In the data rows, the value 128 means zero.
Here are some points, each followed by its number:
array([138, 127, 154, 173, 163,  86,  80, 131, 152,  99, 142, 129]) 0
array([177, 100,  87, 111, 161, 114, 139, 123, 126, 136, 115, 148]) 1
array([125, 111, 145, 114, 114, 140, 161, 126, 121, 117, 108, 130]) 2
array([132, 117, 103, 148,  97, 155, 136, 146, 118,  90, 143, 132]) 3
array([125, 161, 103, 119, 124, 129, 147, 126, 113, 137,  80, 147]) 4
array([125, 111, 121, 213,  90, 152, 136, 121, 134,  73, 133, 113]) 5
array([133, 118, 148, 164, 180,  92,  72, 132, 150, 153, 138, 120]) 6
array([131, 151, 139, 144, 128, 172,  76, 113, 140, 145, 138, 102]) 7
array([121, 113, 109, 123, 110, 136, 153, 134, 130,  93, 137, 139]) 8
array([118, 115, 121, 130, 101, 130, 133, 115, 116, 127, 210, 132]) 9
New points follow, each followed by the numbers of its five nearest points above, nearest first.
array([113, 119,  98, 133, 140, 103, 126, 154, 139,  82, 140, 161]) 8 3 2 0 1
array([142, 132, 144,  89, 149, 108, 116, 153, 136, 126, 150,  93]) 2 8 6 7 0
array([145, 140, 116,  94, 165,  70, 119, 134, 131, 120, 129, 169]) 1 4 0 8 6
array([111, 117, 255, 153,  89, 117, 136, 102, 122, 121, 102, 133]) 2 0 7 8 5
array([125, 117, 209, 106, 108, 134, 148, 117, 107, 120, 130, 130]) 2 8 9 3 4
array([116, 125,  87, 101, 120, 159, 148, 117, 121, 131, 143, 146]) 8 2 3 4 9
array([129, 116, 103, 107, 107, 132, 151, 136, 125, 118, 123, 154]) 8 2 3 4 1
array([ 86, 154, 153, 116, 129, 154, 121, 129, 134, 160, 141,  66]) 7 2 9 8 4
array([ 59, 174, 136, 151, 133, 139, 135, 121, 132, 139,  64, 133]) 4 2 7 8 3
array([117, 124,  93, 125,  99, 127, 133, 123, 120, 126, 198, 144]) 9 8 3 2 1
array([198, 107, 106, 125, 188,  86, 109, 116, 129, 166, 114, 139]) 1 6 0 4 2
array([141, 145, 150, 160, 138, 160,  72,  95, 139, 110, 134, 145]) 7 0 6 3 8
array([134, 111,  85, 123, 122, 116, 151, 129, 131, 109, 134, 155]) 8 3 1 2 4
array([138, 142, 150, 165, 149, 144,  78, 127, 136, 160, 134,  74]) 7 6 0 2 3
array([111, 158, 108,  83, 177, 127, 139, 114, 123, 183,  81, 130]) 4 1 2 7 8
array([100, 159,  91, 152, 131, 155, 138, 114,  95, 154, 120, 140]) 4 3 8 2 7
array([123, 133, 172, 117, 124, 140, 148, 131,  98, 115, 100, 139]) 2 4 8 3 7
